Each named move below is a turn or a mirror, shown by a few rows before and after it. Which moves, in which order, take the first row of each later pair to the second? The first pair is answered.
E (before |-> after):
[-16  -5  14   3   9   6  13   1 -26  -4  -9   9  -6 -20   9  17   8  31
 -24   1  16 -17 -12 -25  10  10 -11  -3   0  23  13   4 -34 -20] |-> [-27  -7   5 -19  27   0   8   1 -21   4   8  -1 -14  -7   6  15  10  27
 -22 -18  24 -12 -24  -4  14   0 -13  24   9  14  -5   4 -27  -9]
[  0 -12  -4   5   3  13   2  -1 -17   2  13 -10 -10  12  -8  -2  -8   6
  -1  -9  -6 -11   3  -4  10   7 -12  -2  -1  17  -5   0  -2   3] |-> [  2 -13  -3   8   1  12   2   0 -19   1  12  -8 -10   9  -9  -4  -8   6
  -3  -6  -8  -8   7  -6   9  10 -11  -2  -2  16  -3  -2  -1   0]
[ -3   1   3   6  -7  12 -15 -14   9  -8  -5  -6   9  -3  -2   6   2  -2
 -10   7  -6 -15 -11   2   1   3  -1   0   0  -6  15  -1   5 -10] |-> [ -7   4   1  -1   1  10 -19 -16  12  -5   1  -7   4   4  -8   5   5  -5
  -8   0  -3 -11 -16   9   4  -3  -5   9   6  -9   7   1   6  -7]
[ 20 -22 -22 -31  -9  -1  18   3  -2   9  16 -26 -17  22   4   0 -16  -9
  10   0   5  18  25  -5 -15  -5   8   6   4  -7 -23   1  17  22] |-> [ 30 -21 -18 -11 -26   4  25   4  -7  -1   0 -19  -7  14  10   0 -17  -5
   9  15  -2  14  34 -24 -21   8   9 -16  -6   1  -6  -2  12  10]
L (before |-> after):
[  5 -17 -11   8  20   5   1  -3  -1 -10 -27 -21  35  -1   7   1  11  -4
 -17  30 -50  -1  -2   7 -19  12   1  -6   7  -4   3  -2  25 -30] |-> [ 13 -26 -20  -9  21   4  12   0  -5  -5 -12 -34  26  13   3   1  10  -6
 -13  26 -44   6   7   7 -20  12  -4  -2  16  -6 -12  -6  31 -13]
[  1 -18  -4  -7 -21 -11  12  13   0   8  11  -9 -14   9  -3  11  -3  14
 -16  -9   1  19   3   4  -5  16 -16   8  -8   3   6 -15  -3  27] |-> [-11  -7  10   3 -17 -14 -16   1  22  -2  -5   8  -4 -10  -4   8  -1   1
 -17  -5  -6  14 -25  15  -1   3   5  26 -17  -6  11  -5  -4  15]
[ -7   6   2   7   1  -2   3  12   3 -14   3 -14  -2   6   4   2  10  -6
  12   9  -6  -1  -1 -20   0  22  -4   4  -5   0  -3   5  20  -9] |-> [ -9   7   4   2   5  -4  -1  11   8 -13   5 -14  -5   7   5   3  10  -9
  11   9  -5   3  -4 -16   0  18   0   8  -3  -4 -10   7  22  -7]
B (before |-> after):
[ 10  -9   0  -4 -13   6   0  -2  20  -3   2   5   3  -5   0  -1  -1 -14
   4  12  -2  11  10  -6 -12   8  14  -5 -10 -10  -2   4   1  -2] |-> [ -8   4  10   2   0   2 -14  -4  22  -1  -1  12   5 -14  -6  -2   2 -10
   3   8  -2   4  -7   8  -5   4  11   1 -11  -8   2   7  -6 -13]
[ -5 -12 -19 -18  20  -1  -5  27 -20  18  17  -2 -25   2 -19  -3 -17  -2
   7 -10  -9   2  11  -2  -1  -9  -8 -12   7  23   5   7   8  -2] |-> [-13  -5 -13 -16  29  -4 -16  23 -15  21  16   3 -25   4 -21  -3 -17  -3
   5 -15  -7   1  -3   7   3 -14  -4  -4   5  22   6  10   2  -5]
[  1  -1   7  10  -1  -5  -8  -7   7  -5  11   3   9   7 -31   1  -8  -5
   3  -4  13  17   9  12   5 -20  31  -3   4 -18 -22  -5   5  18] |-> [-11   8  18  35   2  -4  -6  -1  -9  -6  -1  19  19   2 -32   3   1  11
  -2   1   9   2   4   4  10 -10  16 -22   1  -4  -2  -8  -9  -1]
Then:
Each pair is two moves apart.
[ -1   0  -7  -3  -4 -17   3  -5 -14 -11  12 -10 -10   3 -13   3  -5   1
   6  -2  10   5   9 -11  -2   0   1  -9   3  -6   0   0  10  10] |-> [-13   9   5   7   6 -20  -4  -5 -15 -12   5   1  -4  -3 -15   5   2   4
   2  -9   9  -6  -5  -3   4   0  -4  -7   1   1   7   1   3  -1]
B L
[ 13 -17 -18   2 -30   8  15  -1 -11  -4   7 -14  -8  11   0  -1  -3   4
 -10  11  -1  -2  31 -13 -21  27 -16 -34 -13  24  -1 -21   2  -5] |-> [-23  13  12  29  -3   2 -23 -13   6 -11 -14  22   7 -14  -4  -2  11   3
 -17   5  -5 -17 -17  17  -7  13  -8 -12 -25  21  13 -11 -14 -34]
L B
[ -1   9  26   9  -2  24  -5  17   0  22  -2   3  16 -17  -3 -16   7   0
 -13 -13 -22  -5  -3  -8   8 -10  12  13  10  -7   7 -16  -8  -7] |-> [  3   1  17  -9   1  22   4  19  -3  28  13 -11   8  -2  -4 -14   6   0
 -11 -20 -16   1   4  -4   6  -9   5  17  16  -9  -5 -23  -4   6]
L B
[-13  38  31  38   6  -8 -14  20  -4  -8  -9  35   6 -31  14 -14  19   3
   8   7  14 -22 -22   4 -10 -20   7  -7 -17  22  17  -1  -5 -37] |-> [ 15   6  -3  -2  -7  -6  36  39 -38  11  30  -8 -20  11  13 -11  12  19
  14  -1  28  -9  33 -16 -20   2 -23 -29   3  39  -5 -21   9  -3]
L E
[ 15   7 -22 -13   0  13   1  18   5  22  19   0 -12  21 -12  -5 -21  -9
   0   0  -4  14  23  16 -24 -21  19  21  16 -15 -22  -2  18  20] |-> [ 23  10 -19   5 -20  21  -3  13  15  13  -6   9  -3  -1  -3  -4 -25 -18
   4  17 -14  13  27   2 -31 -18  36   6   1 -16 -12   5  16  10]
E L
[  7   5  -9   0  20  12  -4 -17  16 -10  38 -16   0  -1  -8  11   3   8
  -2   2  12  12   4  20  12  -6   4 -13   0  -6 -20   2   1  -6] |-> [  7   3  -9   7  17  12   5 -12   4 -10  36 -16   3   2  -9  13   7  18
  -4   5  11  10  15  10  12   2  -5 -27  -2   4 -15  -1  -4 -12]
L L
[  9   3  15  21 -24  -4   3  10  -6  -5  -3  11  20   4   7  15  -2 -17
   0   5 -16  -8  16  -1   1   5  21  -8   5   1  -4   7  -2 -16] |-> [  1  10  20  23 -14  -8  -7   5  -1  -8  -3  19  18   1   5  16   2 -19
  -3   3 -14 -11   4   7   5  -1  23   1   5   1  -4   8  -5 -22]
B B
[ 13 -14 -19  -7 -17   5  21  30 -40 -12   5  13  11  12  -5  11   3  31
  -1 -19 -11  -6  14 -22 -26   0 -37 -23  26  21  16 -26 -22 -14] |-> [ -4  -8 -18 -34  14  -6   3  27 -27  -1  26   6  -5  20 -15  12   8  22
   1 -43   2   1 -13  12 -17 -18 -34  18  38  10  -7 -22 -14   1]
E B
[ -8  -4  -7 -21  14  -6   0  -3  10   8  15 -10 -12   9  -6  -1  -1  -7
   4 -18  10   0  -5  20   3 -14  11  27  13 -15 -20   3   3  18] |-> [ 19 -20 -12   0 -21   6  20  -3  -1  -5  -4  -9  -5   1   6  -2 -11  -6
  11  10  -1   1  25 -19 -12   7  17 -14   2  -9  -2  -1   6   9]
L B
[ 28 -22  -7   7  -1   4 -14   8  -4 -12   2 -13  13 -12  -2 -19  -9  -8
   6  15  -9  -5   6  11   3 -16  14  -8  10 -26  -1 -11 -10   2] |-> [ 23 -23  -8   8   4   1  -3  18 -21 -10  10 -13  10  -3  -8 -18  -3   9
  -2   9  -7 -10  13   6   7  -7  -6 -19  17 -11   2 -16 -15  -2]
B L
[  0   6  10  16 -11   1   2 -10   2 -12 -18   9  13 -10  -1  -1  -2  -4
   5  12  -8  -4   0 -11  -7   1   5 -22  -9  -2  17  -1 -11  -9] |-> [ 11  -4  -1   6 -20   2   8  -9   3 -10 -12  -2   8  -7   0  -2  -7  -9
   9  10 -11   6   8 -16 -12   4  10 -20  -9  -7   8  -2  -1   4]
B L
[ -7  -3   5  -7  10   1  -2  -1   1   5   5  -5  -1   6  -6   1  -3  -7
  -3 -10   8   3  -8  19   1  -7  -3  10   5   1   2   2   9   1] |-> [  8 -10  -3  -5 -11   9  12   2  -4   1   3 -12   0  10  -1   1  -9  -6
  -1   0   4   6  11  -3  -6   1  -2  -7  -1   4   4  -2  11   7]
L B
[ 10 -23   7   1 -10   8   9  10   0  -2   8   2 -10   6  16   3   5  -9
   6  25   3  16   1   0 -14 -13   6   6   7 -18   0  -1   3   3] |-> [ 10 -22   5   7 -14   7  11  10  -6  -1  10   2  -7   9  18   4   8  -4
   5  25   6  12   5  -7 -15 -10  -1   0   6 -13   6  -2   0   1]
L L
[  6 -14  -6 -18 -10   0  14   9  -7   7  22 -24  -1   7 -11   2  -6   2
  -2 -10  -4  12  13  -3   4   6  -7   3  12  -1 -12  -5   4   7] |-> [ -1  -8   2   1  -6  -1  19  15 -19   4  13  -9   5   2 -10   3  -1  15
  -6  -6  -6   2  13  -8   5  14 -19 -10   8  12   2  -6  -8  -7]
B B
[ -1 -13 -11 -10  -9 -18  36  21 -19  18  14  -2 -18  19  26  -5  -5  29
  -2   8 -22  10  35 -16 -23  29  -8 -34  -2  22 -15 -26  20   8] |-> [-15   7  15  32 -10 -13  10  11  -6  -1 -19  33   3 -14  30  -5   3  26
  -5  19 -32  -5   7 -14 -19  26   5 -41 -26  26  15 -13   4 -25]
L L
[-20   0  -6  -9  23   0   7  11 -18  16  22  -9  -6  25 -13   5  19  10
  -4 -17  16  -1  -3   8  19 -10 -29   5  12   6 -13 -12  -4   7] |-> [  8 -14 -18 -23  -2  11   3   4   9   5  15 -26 -10  19  -5  -1  -2 -17
  10  -4  11  18   8   1   6 -16   6  15   5 -20 -26  -5  16  23]
E B
[-11  23   7   8   0   5   2  -7  -8   0 -11   7   0  -7  -6  -1   0  11
 -24  -7  -9  -7  -8  -7   3   8  -7  -8   0   8   5   9  -1 -22] |-> [-10  23   0  -7   9   1   5  -3 -14   6   2   2  -9   4 -10   2   3  15
 -23 -17  -3  -6  -7   0   3   8 -16   1   6  10  -5   6  -2 -11]
E L
[ -6  18 -14   5   4   2  23  23   0  -9   8  -2   8   8 -11   6   7  -2
  -8 -10  -7 -10  14 -13   0  27  -8  -9 -10  11   5 -10 -13  12] |-> [-14  29  -3  11   5   2   3  17  17 -14  -3  11  13 -11  -7   6   5 -13
  -5  -7 -10 -10  -4  -2   2  18   8   5 -19   3   9  -2 -15   4]
B L
[ 13  -6 -10  -7  -9   0  22   9 -10   6   7 -10   0   7  -5   1  -2  15
  -4   4  -2  -4  17 -15  -4  18 -13 -15  -1  12  -5 -10  -5  -1] |-> [ -6  10   5  -5   9  -2 -17  -4  23   1  -4   5   5 -14  -5   0   1  -6
  -1  -1  -6  -3 -22  10   4  -6  13  21 -10 -13  -9   4  -6  -9]
E L
[-10  -2   8   6  12  -9  -6  -7  -4  -8   5   0  -7   5   0   0  -6   1
 -12  -6  -6  14   0  23   0   8  -9   9  -3  10  -6  -6   7 -15] |-> [ -6  -6   1  -3  10  -9  -4  -5   1  -8   6  -5 -10   6   2  -2 -10  -4
 -11  -3  -6  19   6  18  -2   6  -7  11  -3   6 -13  -5  12  -8]
B B
[-13  19  18  17  23 -25 -29   3  16   4  -5  11  25  -6   4   7  16 -25
  16   3 -26  12 -15  17   1 -12  -7  30  -6 -26  -7   2  13 -11] |-> [  0   4  -3 -10  23 -28 -10   9   3  17  22 -11   6  17   1   7  12 -21
  19  -5 -15  23   5  13  -3  -7 -18  31  10 -26 -30  -7  23  15]
L L
[ -8  -5  -7  -8  13 -12  15   9 -10  -1  16  -9  -5  24   0  -4   6  11
  -4   5   9  -5   1  14  -4   6 -27   1   4  19  -4 -14  -6  -6] |-> [ -4   2  10  22  -4  -5   3  -2   6 -20 -15  10  13  -5   8  -4   3  -2
  -3  22  -5  -9 -10   5  -9   7  -3  -8 -12  13  16  -6 -11 -26]
L E
[-21   2   2 -21   9  -3   8  -4   2  -3  16 -13   3   8   2   3  11  17
   0 -14  16   3  -5  17  -3  -9  -1  19   9  -4 -21   1   9   0] |-> [-16  -1   4 -11   2  -2  21   4 -16   0  17 -13   7  11   2   5  13  31
  -3  -9  14  -2   7   3  -1   6 -16  -1   9  10 -13  -2   3  -6]
L L
[ -7   9  19  17   3   1 -15 -12   9  -5 -18  12   2  -8   0   1  -2  -2
  14   1  -4  -1 -16   4  -3   9   2  -2  -5  -2  -4   6  -7 -13] |-> [ 14  -9  -2  -3 -10   4  -1  -8  10  -4  -6  -9  -8   4   4   2 -13 -10
  18   2  -3  14   6  -6 -13  13   8  -4   2  -8 -18   4   7   9]
B L
[ -1   0 -11 -12  -8  -3  -5  -6  15  -2   0  -1   8   4  -1  10  -6 -25
   4   4   4   3  -8   2  -2  -2   4  17   2 -23 -17   2   1  10] |-> [ -4  -3 -15 -14  -3  -3  16   5 -12   8  11  -2   5  21  -5  10   1  -5
   4  -3   9  -5   6  -5   4  11 -22   2   8  -4 -14  -7  -6   9]
B L
[  4   7   4   8   3  -1  14  13 -19   5  11  -1   3  14  -3   2   8  24
  -5   0   0 -10  11  -5   1   9 -14 -21  10  14   4  -8  -6  -4] |-> [ 22  -7  -1   8 -20   5  14   7  -8  -7   0  -4   8   2   6  -1  -2   6
   3  14 -10   0  19 -19  -8   9   6 -25  -1   2   8  -4   2  -1]
B E
[  9  -6  -8   4  -3  -6  21  12 -19  22  -6   4  -4  19   5   2  15  26
  24  -4  -9  10  10 -12 -19  15 -22 -33  11  15   1   4  17  -3] |-> [-13  12   6  14  17 -11   2  11 -15  25 -10  21   1  14  -1   2  24  29
  19 -10  -6  -2 -14   5 -11   6 -27 -20   7  16   9   9   7 -21]
B B
[ -4   9   8 -11   9  -3 -21  -3   8  -3  -2   3   7  -7   2   5   4  -4
   0   3  -2   1 -22  13   3 -14   6  12   1 -13   4  10  -9  -7] |-> [  1  -1  -6 -27   8  -9  -8   1  -2   5  13 -10  -4  10   2   5   2   0
   1  -6   5   6  -9   9   0 -13   2  11  11 -13  -9   7  -5  10]
L L
[-11 -10  -4 -21  -8   6  -1   4  -3  10  19 -14   3  -5   0  12   2  -7
  -4 -10  -4 -10  -2  18   8   4  -9  10   6  -1 -18   2  -7   8] |-> [-13  -5   4  -1 -11   5   5   5 -15   8  11  -1  13 -11  -1  14   9   4
  -7  -2  -6 -20   1   8  11  14 -19  -5   0  10  -5   1 -13  -6]
B E
[  8 -10  -3 -37  -2  -4 -15  -6  26 -11  13 -11 -21  13  19  -8  -7  -2
   3   2   4  26   8  -7  -6  -6   9  -7   5 -10 -17   3  12  17] |-> [ -9  -2   7 -17  16  -6  -6   5  -7   0  21   3 -18  23   8  -3  11  28
  -8  -9  12   6   8  -4   4   9 -28 -27  13  19   1  -6  -7  -2]
B L
[-10  15  -8  11  11   3  -4  24 -39  14   3  13  14  15   6   0  30  15
 -10  -1   2 -21 -27   6  -1  -2 -33  -1 -10  17  33   3 -23 -18] |-> [ 23 -12 -38 -23  -9  10  23  27 -38  21  20 -19   0  35  10   0  15   0
  -1   2   5   6   9 -11 -14  -1 -24  -4  -2   8   6  -6   0  17]
E B
[  0   1   4  18  -1  -1  -7  -8   7  -9  -9   8   0 -10   2  -2  -2   0
  -3   2   0  -7  -1   0   3   1  -3   1  -6   1   8  10  -7  -8] |-> [  5  -7  -7  -4   3   0  -1  -8  11  -3   6  -9 -11   2   1  -2  -7  -7
   2  -3   4   4   5   2  -1  -3  -1  12   2  -8 -10   7   5   9]
B E
[ 13  -5 -28 -31  16 -28 -10   0   0  -2  14 -24 -19   9 -12  -7 -12   7
 -22  -8  14  23  43  17 -28   3  14  -5   8 -17 -25  -2  27  11] |-> [-16  17  -6  -4  44 -36 -16  10 -21   5  11   4  -7   9 -20  -3   7  38
 -32 -20  18  -3  28  27 -11  11 -17 -14  10   8  -4  -3   3 -17]
B L
[ -5   0  -2  16  -6  27 -44  -9  21 -22 -36  22   5 -12  -3 -14  -2 -18
  -1  17   3 -11   1  -1 -19  -3  19   1 -30 -17  -7  16  13   3] |-> [ -8   1   0  34  -9  27 -26   3  -7 -20 -36  28   7  -4  -7 -16   9   5
  -4  20   6 -23  13 -13 -21  12  -9 -28 -28   8  10   9   0 -10]
E B
[ 12 -13 -19  -8 -16 -12   9   4 -13   8   8 -14  -7   9  -5   4   5   6
  -8  -6  -6   9  25 -11  -2  11 -13   4   4   3  -8 -12   1   4] |-> [  6  -5  -4  17 -18  -9   3   4 -12   0 -11   4   7  -6  -2   3  13  11
 -12   5 -12  -1  16 -17  -4  17 -13 -10  -7   8  12  -9 -11 -15]
L L
[-13 -29  18  -3 -15  13  11  17 -19  10  17 -14   7  12 -23   8 -11   2
  -3 -31  18   6  10  -6  13  12 -13   3  18   7 -13 -21  -1 -20] |-> [-18 -24  22  -6 -12  12 -17   4   8   5  10 -15   7   2 -19   6 -16 -20
   2 -30  15  15 -11  11  13  -5  15  32  10 -10 -21 -11   7 -17]
E L
[-17  -1   2  -8  21 -16  -2   4 -17  14  17  -1 -13  19 -13  -2  11   6
  -6 -14  13  -4  -7  23   7  -4 -15  13  17  12  -8  -8  -2   5] |-> [-13   8  21  28   7 -11  -7   2 -12  -4 -14  23   7  -9  -7  -2  12   6
  -7   1   3 -13 -14   8   6   3  -6  -7   0  16  17  -2 -12 -21]
L E
[ -2  -4  -4  -9  -4 -24 -27  -1   4   3   1   0   5  -4   2  21   0  -7
   9  24  22   4 -14  -2 -18  -6  16   8   0   5  -3   4  -8  19] |-> [-12   3  -2  -8   5 -25 -25   3  -3   7   4   3   4   0  -4  21   8   4
   8  17  27   0 -16   4 -12  -5   7   9   4  10  -2   2 -14  17]
B E
[ 24 -10 -18 -20 -11  -8  12  10  -9  -9  -2  -8 -11  12   8  -2  -3  -7
  -6   1   7  26  18 -38  -9  -1  -3  -8   1  -1 -19   0  10  14] |-> [ 10   4   0   9  -6  -9  11  14 -24 -12 -14  11   1   2   5   2  10  12
 -14   5   6   6  11 -36  -4  11 -22 -26  -5  19   5   1  -8 -10]
B B
